One turn moves each row of this set onto another row. After a few examples, where does it send each row asked below?
vitot: [  4  -3  -8  -7  14  -6 -15  18 -19 -26 -15 -10 -17  -1   7 -19 -10 -11
 -30 -30  21]
Sis: [  1  -8 -24 -15  34 -10 -10   8   1  -5 -10 -27  -7  17  -2 -24 -20  -4
 -27  -2   0]
Zugav: [  8  -8 -13 -14  32 -11 -10  -7   5  -2  -6 -41   7  24  -5 -22  -8  -2
 -17 -17  10]
Gor: [ -7  24  -1  12   7  -5  25 -14 -23  11   8  25   0 -28  20 -15   4   5
  11   3 -17]
valu: [-18  23   7  16   8  -1  33  -6 -23  17   8  16 -10 -21  18  -7  22  12
  -4  -5 -15]
zef: [ 17   6   0  -7   8  11 -23  -9   1  13  -7   7   5   2 -15   7  43  15
  26  21  16]
pazuz: [  5  25 -15   0   2 -14  28 -11  -2   5  11  21  -4 -40  14  -9   9 -10
   9   1 -15]
Tinar: [ -5  23   5  16   3   5  29 -13 -27  13  22  18  -4 -21  17 -17  24   3
  11   3   0]
Gike: [ 11  -2  13 -15  11   7 -24  -2  15  14 -18  12  -3  -1 -13   9  34  24
  22   7  13]
zode: [  9  23 -10   3  -3  -5  32  -9  -2   6  25  14  -9 -35   9 -10  28 -13
   8   1   2]
Daruk: [ 15 -20  -3  -5   2   0  -5 -11  -4   0 -10  21  12  12 -13  28  18  13
  15  29   8]
Nadid: [ -3  22 -11   0   1 -14  35  -3   6   9  13  11 -15 -35   9   0  26  -6
  -7  -7 -12]
tol: [ -3 -13  -7   0  14  -4  -5  15 -26 -23 -13  -6 -14  10  14 -16 -16  -9
 -35 -21  21]
kelo: [  1  -7  -7  -8  35  -7 -12  -8  -4   1  -8 -39   9  29  -1 -25  -9   5
 -15 -17   8]
Sen: [ 19  -1   4  -9   5   5 -25  -8  -5   0 -18  16   8  -2 -21  20  29  17
  23  15   4]
gagi: [  5 -27   4 -10   6   3   1  -8  15  13  -9  20   3  16  -2  19  20  20
  10  26  19]
zuru: [ -2  -5 -11   7   8 -12   0   0 -17 -14 -11 -17   0  10  26 -17  -3 -15
 -31 -33  30]
Kikaz: [ 13 -13  -8  -2   4   6  -1 -14   3  14   2  12   9  15  -7  16  31  11
  16  36  19]
duni: [  0   5  -8   4  10 -11  -9   4 -17 -15 -15 -20  -3   3  22 -21   2 -14
 -28 -40  28]
zezo: [ -3  -1 -14 -10  38  -4 -19   7 -12  -1 -16 -28  -7  18  -2 -30 -18   5
 -22  -6  -3]

Nadid moves to Gike
kelo moves to zuru
Where do these go?
Sis moves to vitot
Kikaz moves to zode
Sen moves to Gor

